In the rows, 128 means zero.
Each path below is one point turned by a fixed rotation once a step. After each direction that follows a path, write how fast that rotation turns it, in deg/step (0 if it stays still).
Each turn is a multiple of 5 degrees from 10 to 175, or 0.
Each row of a path follows its step; steps can be skipped.

step 0: [128 119 132 124 123 128 133 126 138 118 123 120 119 131 133 119 130 133
 122 122 120 126 121 124 135 126 129 124 132 134 116]
step 1: [131 131 125 119 131 130 130 134 131 142 128 119 129 130 122 134 132 112
 127 125 139 134 128 127 133 127 125 128 139 127 127]
step 2: [137 119 132 132 122 123 127 124 127 130 135 123 125 127 122 128 131 131
 117 126 132 123 125 132 120 124 125 125 119 138 142]
step 3: [122 120 130 129 137 125 117 130 125 128 126 128 128 130 135 121 118 129
 122 120 126 133 133 121 140 128 125 119 132 136 123]
step 4: [125 127 127 130 115 125 131 122 136 134 123 125 131 129 131 138 127 130
 131 124 143 127 119 136 140 128 129 131 135 124 129]
step 5: [138 121 129 121 126 133 124 132 130 117 132 115 118 126 129 125 139 131
 120 130 129 133 128 127 129 132 125 138 129 137 127]
step 6: [121 128 126 126 129 124 125 134 125 133 136 124 137 135 117 130 121 120
 126 124 124 139 129 130 131 121 129 124 139 138 136]
step 7: [132 118 135 138 122 120 124 117 130 133 127 121 127 118 136 129 125 130
 123 124 127 129 118 128 128 136 128 123 127 122 140]
step 8: [130 133 137 121 124 134 122 126 126 124 125 123 126 130 133 123 119 137
 128 118 135 134 133 122 130 129 121 131 137 136 116]
step 9: [121 116 129 126 119 125 137 137 124 129 120 118 127 128 122 135 130 122
 132 127 132 127 122 142 128 124 130 130 138 130 130]
step 10: [135 120 128 119 125 135 121 126 132 129 135 119 130 128 129 128 133 122
 117 125 124 134 118 122 123 138 131 122 119 133 128]
Speeds:
[125 131 130 125 129 125 124 129 130 127 128 124 127 133 131 125 129 130
 128 129 125 130 129 126 126 126 123 128 126 129 126]
140
[133 128 125 125 126 130 129 128 131 125 128 127 128 126 133 128 131 133
 127 125 126 126 127 129 125 130 128 125 125 129 133]
140
[129 133 127 127 128 128 129 121 132 132 129 125 128 126 132 126 127 125
 127 129 130 128 126 127 130 130 127 130 129 125 126]
110
[129 129 123 125 124 125 128 130 127 128 129 125 125 129 125 126 132 125
 128 129 130 131 129 127 126 127 134 129 127 127 127]
85
[124 129 126 131 127 127 130 127 132 128 128 131 126 127 130 131 129 125
 130 129 128 127 132 124 124 132 128 128 128 133 128]
0
[128 132 127 129 126 123 129 128 126 128 126 129 131 128 130 134 129 126
 124 126 127 128 129 133 126 125 126 128 130 126 128]
145

step 0: [124 133 125 133 120 126 127 130 127 128 127 146 133 122 125 132 121 127
 124 143 131 137 122 128 115 125 120 123 123 136 133]
step 1: [120 135 125 128 122 136 122 125 125 124 134 127 116 129 122 130 119 131
 130 135 132 142 125 134 112 120 127 129 135 127 140]
step 2: [122 137 122 132 140 133 137 123 126 125 136 131 114 133 128 132 130 130
 133 126 128 141 122 124 128 125 125 145 132 121 134]
step 3: [132 132 125 147 136 129 142 126 128 135 128 137 130 134 135 123 120 136
 133 128 119 135 118 125 136 128 130 133 128 129 134]
step 4: [136 137 125 144 119 124 128 130 131 130 114 133 123 135 131 117 119 138
 123 120 128 131 128 129 124 123 126 129 128 138 128]
step 5: [126 137 131 124 131 128 118 136 144 119 116 136 123 132 126 126 131 137
 125 117 126 135 131 126 121 117 126 131 131 131 133]
step 6: [123 124 138 127 141 135 118 127 140 134 125 130 134 132 117 132 125 128
 128 122 128 142 128 121 132 122 135 140 127 131 131]
step 7: [131 124 136 134 135 131 134 126 127 139 120 131 141 127 114 131 121 133
 126 132 134 133 127 123 124 134 116 143 128 131 124]
step 8: [128 125 132 125 127 131 138 126 122 135 120 134 133 124 125 123 130 146
 123 136 133 127 131 129 118 124 119 128 142 136 137]
step 9: [116 129 125 124 124 131 139 122 131 132 130 128 116 126 117 123 137 131
 118 126 123 134 133 125 126 117 126 127 138 142 134]
step 10: [116 129 128 131 128 131 137 122 133 128 132 126 126 126 117 133 132 132
 130 117 108 143 126 125 131 137 122 125 130 129 128]
Speeds:
[133 132 130 129 129 126 129 130 131 127 130 124 125 129 132 126 127 129
 128 128 128 130 123 125 126 128 130 129 125 126 129]
35
[127 129 128 129 129 129 127 128 129 129 127 132 125 124 126 126 127 134
 126 130 126 134 126 130 128 127 130 132 129 130 124]
0

step 0: [126 150 128 116 131 126 129 128 127 129 139 125 119 125 131 135 127 136
 116 138 131 128 126 124 134 133 123 130 116 128 119]
step 1: [120 142 109 131 134 126 128 128 140 130 126 122 122 126 127 128 126 141
 129 135 116 129 126 127 132 142 132 123 123 125 122]
step 2: [123 137 119 129 117 132 135 117 145 125 131 123 134 126 121 115 130 134
 120 125 128 130 129 138 130 140 124 125 126 118 128]
step 3: [136 146 130 128 120 119 139 122 132 133 132 120 130 119 119 126 135 134
 121 134 138 124 123 124 128 124 120 120 123 116 123]
step 4: [130 141 122 136 130 136 131 136 128 138 137 130 125 119 118 130 128 137
 130 138 125 130 120 116 128 137 119 113 129 125 122]
step 5: [126 140 127 129 131 145 124 134 139 133 135 129 135 121 115 124 126 137
 117 132 119 136 128 128 129 136 125 139 131 118 128]
step 6: [128 140 123 126 131 133 130 131 134 136 131 121 130 131 128 110 136 138
 115 133 135 130 126 126 128 120 133 134 122 116 113]
step 7: [142 135 110 137 130 130 129 130 138 140 135 123 135 122 137 118 131 136
 129 133 127 130 127 126 127 122 126 114 127 128 122]
step 8: [140 133 131 133 129 147 132 123 137 129 129 128 138 113 133 129 120 131
 116 127 125 133 123 132 125 130 119 118 127 122 126]
step 9: [131 146 130 131 135 133 133 132 128 126 125 132 133 121 128 129 119 131
 112 132 133 128 113 122 122 120 138 129 131 115 123]
step 10: [130 135 114 140 136 130 132 126 129 136 131 135 129 135 129 117 122 134
 121 136 129 138 123 113 117 130 136 124 135 123 131]
Speeds:
[128 126 126 125 129 130 125 130 130 130 131 126 126 128 134 127 130 129
 127 130 125 128 131 130 133 127 129 132 126 130 125]
60
[127 128 127 127 131 129 125 129 128 131 125 127 130 125 129 133 127 126
 127 129 133 127 125 128 132 131 123 128 129 131 128]
90

step 0: [127 130 124 136 128 128 133 119 133 121 129 116 135 139 134 124 130 117
 136 149 131 128 128 133 124 130 130 131 139 122 117]
step 1: [121 130 139 132 136 123 135 130 127 131 124 131 136 117 134 130 119 125
 128 127 135 127 129 124 140 141 129 146 124 122 116]
step 2: [128 135 137 130 126 120 115 117 133 109 126 127 140 130 128 116 126 127
 122 131 134 123 127 121 136 126 128 125 136 135 129]
step 3: [124 118 126 129 132 114 127 126 127 118 121 145 121 128 135 132 118 118
 135 129 122 122 131 123 123 129 145 134 131 127 124]
step 4: [133 139 133 130 140 128 128 133 130 130 117 123 145 134 124 134 108 124
 125 130 130 125 127 126 127 125 137 114 128 128 128]
step 5: [123 132 128 124 137 113 126 120 127 131 127 137 128 117 115 130 126 130
 122 135 129 120 144 117 116 125 124 132 127 126 133]
step 6: [122 133 132 132 126 120 139 140 124 116 127 125 120 137 129 136 125 122
 111 133 130 129 136 130 123 127 128 113 137 131 128]
step 7: [132 117 126 125 131 142 132 123 118 126 126 136 128 124 121 136 119 124
 121 136 119 125 139 117 134 135 119 120 119 122 125]
step 8: [126 127 133 124 116 122 124 131 132 138 134 124 129 133 127 125 121 132
 126 146 130 120 134 134 124 135 121 116 124 143 120]
step 9: [119 131 128 132 123 138 134 129 109 127 126 127 123 122 124 122 128 117
 129 141 122 120 135 137 127 122 128 139 132 125 118]
step 10: [113 123 135 126 126 131 126 124 124 133 136 118 132 127 136 128 114 123
 127 129 144 134 122 124 132 134 119 119 133 121 116]
Speeds:
[127 129 130 127 129 126 130 124 124 125 126 127 122 129 130 129 134 128
 130 129 127 127 127 129 128 124 131 125 129 129 125]
115

step 0: [122 136 121 127 135 118 138 128 120 127 131 114 124 126 130 125 126 135
 125 132 138 130 121 127 132 136 134 125 124 135 115]
step 1: [132 129 121 133 122 136 132 126 122 127 123 131 121 109 133 126 125 129
 135 132 136 118 131 125 132 130 120 113 130 135 127]
step 2: [135 123 128 120 114 133 128 124 130 125 127 131 125 127 136 136 133 137
 131 138 121 119 129 120 139 125 127 141 135 127 124]
step 3: [125 133 119 129 135 138 120 130 119 132 132 134 127 136 127 132 131 136
 122 136 132 137 126 120 134 127 127 136 119 117 119]
step 4: [119 131 116 136 126 140 128 124 126 114 120 126 132 131 124 127 128 124
 124 119 140 134 129 127 135 129 128 124 138 121 132]
step 5: [128 129 136 131 123 133 130 126 135 120 135 127 130 129 132 142 124 128
 122 125 135 131 124 133 129 129 127 129 143 144 116]
step 6: [130 133 128 143 135 127 128 124 127 134 121 132 118 125 135 143 124 131
 118 137 124 129 127 127 132 127 137 127 120 140 130]
step 7: [123 129 113 130 123 131 130 130 132 130 122 139 124 130 132 122 126 125
 133 132 133 119 132 125 130 144 143 135 130 130 135]
step 8: [130 125 131 119 120 134 123 135 126 120 134 129 120 133 138 139 129 124
 139 133 134 133 130 124 119 139 132 122 130 118 122]
step 9: [120 125 129 123 135 131 123 113 127 120 133 127 126 135 129 139 127 124
 121 128 123 119 124 117 133 126 131 116 121 122 125]
step 10: [128 125 117 120 130 137 123 128 135 128 125 145 131 127 130 123 127 126
 115 117 123 132 118 124 132 127 129 122 131 138 128]
Speeds:
[128 128 128 125 134 128 125 126 127 129 125 129 124 129 130 124 125 129
 127 130 126 131 125 127 129 127 129 133 130 129 131]
100
[125 128 126 132 128 130 130 123 125 126 126 130 128 128 128 128 125 125
 127 130 127 123 128 130 125 125 125 128 127 125 132]
135

step 0: [124 132 129 132 121 132 126 132 133 137 131 129 118 131 149 131 118 127
 124 119 134 130 126 134 120 119 126 130 127 136 127]
step 1: [130 137 122 123 130 129 120 121 125 139 117 120 133 130 128 121 128 128
 127 135 120 126 128 135 121 115 133 132 120 131 116]
step 2: [134 130 127 123 125 134 129 131 140 127 137 113 124 123 115 121 127 132
 127 124 133 132 116 137 127 134 134 128 124 122 120]
step 3: [127 130 126 127 138 133 121 140 132 121 121 137 128 125 125 124 119 137
 136 118 125 120 112 128 126 125 123 131 135 130 124]
step 4: [131 137 121 124 130 124 136 132 130 132 124 137 123 125 131 110 120 129
 129 135 140 121 134 122 130 126 140 123 134 132 128]
step 5: [128 135 137 124 123 122 123 122 130 140 131 137 119 141 120 124 127 125
 129 124 140 138 124 127 119 121 125 132 131 121 128]
step 6: [119 132 117 132 127 124 123 130 130 129 128 120 134 130 138 121 138 125
 130 118 128 138 122 127 113 117 129 120 133 128 125]
step 7: [130 132 124 126 133 130 123 124 132 134 122 118 131 135 129 130 118 128
 124 121 132 126 116 133 130 131 142 123 114 143 131]
step 8: [126 129 123 131 122 139 122 128 140 132 126 133 118 129 115 129 124 138
 119 128 122 119 128 137 126 120 132 121 129 126 119]
step 9: [124 128 130 136 138 132 137 123 134 126 131 128 122 122 125 109 120 132
 140 131 127 133 120 132 130 120 127 136 129 132 118]
step 10: [125 147 129 127 133 119 134 138 125 128 131 133 134 135 126 121 125 126
 122 126 135 121 114 125 130 128 130 131 126 117 121]
Speeds:
[129 126 123 126 129 132 125 127 129 121 126 127 126 127 124 129 127 130
 128 127 127 130 128 129 132 127 130 128 125 127 128]
65
[128 128 124 130 125 127 133 130 131 125 127 126 128 126 129 126 131 128
 125 130 129 128 132 128 125 130 130 124 130 127 125]
160

step 0: [125 119 132 136 124 131 145 127 117 125 124 129 129 123 128 142 124 132
 129 122 126 124 127 132 113 135 123 123 121 140 120]
step 1: [131 137 138 122 124 121 124 134 131 131 128 126 137 131 137 124 128 132
 125 127 126 124 153 133 128 124 132 115 120 135 130]
step 2: [128 134 122 121 128 132 132 144 124 128 131 125 140 128 129 136 124 125
 129 135 131 120 119 128 137 137 145 139 125 129 137]
step 3: [132 115 120 126 125 113 130 127 135 124 123 139 127 123 126 119 129 124
 125 121 131 135 128 131 127 132 135 135 140 143 134]
step 4: [129 133 124 126 124 125 122 128 135 132 122 131 116 132 112 132 125 122
 140 121 126 116 140 121 129 128 119 139 124 122 131]
step 5: [132 128 133 138 140 131 128 131 132 129 118 122 128 140 130 130 117 124
 133 123 128 137 122 122 133 137 129 128 128 131 107]
step 6: [129 137 120 135 125 121 124 132 130 128 123 130 139 133 131 118 137 125
 122 133 126 127 123 128 128 102 125 125 129 123 121]
step 7: [127 123 131 125 120 141 133 129 132 135 137 132 122 130 133 134 122 129
 124 143 135 126 119 131 115 123 124 146 128 125 124]
step 8: [127 123 121 137 129 120 125 123 132 133 137 128 120 124 137 139 134 129
 129 138 115 135 136 132 123 134 124 116 137 140 127]
step 9: [135 143 134 119 128 120 136 124 117 132 136 124 123 126 132 140 121 132
 125 117 122 115 129 130 134 123 129 125 132 119 130]
step 10: [124 125 141 131 132 133 126 133 141 125 126 134 129 116 141 124 131 127
 122 122 130 124 121 136 141 138 139 127 129 124 124]
Speeds:
[124 125 127 125 129 129 126 132 124 130 126 128 129 126 133 124 127 122
 127 130 130 128 127 128 128 127 126 129 131 127 130]
85

step 0: [132 134 124 129 125 119 122 128 123 120 125 130 124 128 114 130 134 135
 128 114 132 127 142 125 131 135 135 128 128 134 132]
step 1: [141 135 122 127 129 129 134 135 127 126 138 137 123 120 120 126 143 126
 126 133 127 123 137 128 121 134 137 126 127 130 128]
step 2: [122 138 118 123 126 126 132 123 122 132 134 135 118 128 136 121 136 133
 128 129 123 121 137 137 130 137 128 138 127 129 124]
step 3: [126 131 136 128 122 127 128 124 118 133 123 132 132 122 126 124 134 139
 124 117 130 123 136 128 120 137 136 135 136 130 117]
step 4: [129 129 132 122 121 130 135 125 123 128 131 122 134 125 120 117 139 129
 121 132 137 126 134 137 118 136 131 122 118 134 125]
step 5: [130 127 117 125 132 124 133 125 115 144 125 123 124 131 129 128 137 131
 130 125 125 127 133 138 124 134 124 119 120 131 121]
step 6: [133 133 124 126 127 115 127 128 115 130 120 119 131 126 126 123 135 123
 132 118 134 132 137 122 127 132 128 135 124 120 119]
step 7: [135 137 126 125 131 124 132 137 126 122 125 130 128 124 118 126 130 129
 134 120 137 129 140 131 124 133 131 127 115 140 130]
step 8: [139 139 118 128 129 123 136 134 123 132 136 128 118 129 123 127 137 136
 136 127 121 130 131 137 117 131 133 130 127 124 134]
step 9: [121 139 124 126 130 120 127 127 117 128 132 129 123 128 123 124 137 138
 129 127 127 121 142 123 126 130 124 141 135 127 131]
step 10: [130 130 132 127 121 133 124 128 121 132 131 141 129 117 122 122 129 135
 127 125 129 120 141 122 114 136 133 129 122 131 127]
Speeds:
[129 128 130 127 125 128 127 129 127 127 131 128 129 125 126 128 130 125
 128 129 129 131 123 130 127 131 127 131 127 119 128]
155
[125 126 128 131 128 125 125 125 127 131 131 126 131 129 129 131 127 126
 132 126 126 127 132 129 130 127 126 134 130 127 126]
110
[131 126 128 130 129 127 129 127 130 129 133 124 129 130 123 130 133 129
 128 130 127 128 127 132 128 128 128 125 132 131 132]
100

step 0: [136 124 125 118 125 141 127 125 127 124 129 132 126 130 120 121 126 123
 116 126 142 122 119 137 130 115 117 131 123 133 135]
step 1: [118 140 120 124 117 134 132 133 127 142 131 120 129 122 133 129 134 133
 134 137 128 121 133 128 136 124 134 120 131 132 140]
step 2: [135 123 135 135 122 133 128 119 128 124 129 130 117 130 132 124 117 136
 131 125 131 117 121 131 131 118 115 137 130 143 132]
step 3: [124 128 131 119 122 140 128 129 139 140 134 122 129 121 126 138 137 125
 133 138 133 115 126 126 140 128 128 125 125 119 122]
step 4: [135 129 131 125 125 138 121 127 124 117 133 132 128 132 140 118 122 127
 123 134 138 128 120 130 131 115 125 117 135 140 135]
step 5: [126 142 123 121 120 140 136 128 129 140 122 124 123 127 114 129 134 130
 127 126 131 118 132 134 138 121 123 133 123 124 138]
step 6: [123 118 125 131 119 128 129 128 126 131 142 125 124 121 143 123 123 136
 134 136 132 120 121 127 127 123 128 127 130 145 136]
step 7: [133 135 141 127 124 144 124 120 138 133 119 125 127 134 124 136 128 131
 131 129 128 117 130 126 143 123 118 130 131 127 122]
step 8: [129 122 128 119 124 134 128 134 128 122 146 128 123 117 131 125 133 121
 126 138 142 122 117 134 130 121 129 119 124 128 134]
step 9: [129 140 122 121 121 142 124 125 126 138 115 128 135 140 130 125 126 135
 125 129 129 124 131 127 135 116 124 125 135 135 137]
step 10: [127 132 132 134 122 128 140 126 128 127 142 125 112 115 126 123 128 131
 135 129 134 115 126 133 133 127 124 131 121 135 140]
Speeds:
[131 129 129 122 129 129 123 130 128 124 128 131 130 128 128 127 132 125
 129 127 131 130 127 127 129 127 126 123 127 125 126]
85
[131 128 126 127 127 131 130 131 128 125 128 128 122 125 124 130 127 127
 129 124 128 127 126 127 126 126 128 132 128 124 127]
140
[125 129 124 129 129 130 122 130 131 129 132 124 129 125 127 127 130 130
 127 129 128 130 127 123 124 128 128 128 131 129 129]
145
[131 126 132 131 127 127 127 131 123 129 130 126 129 126 128 124 124 128
 126 128 128 128 125 128 125 127 127 126 123 130 127]
170
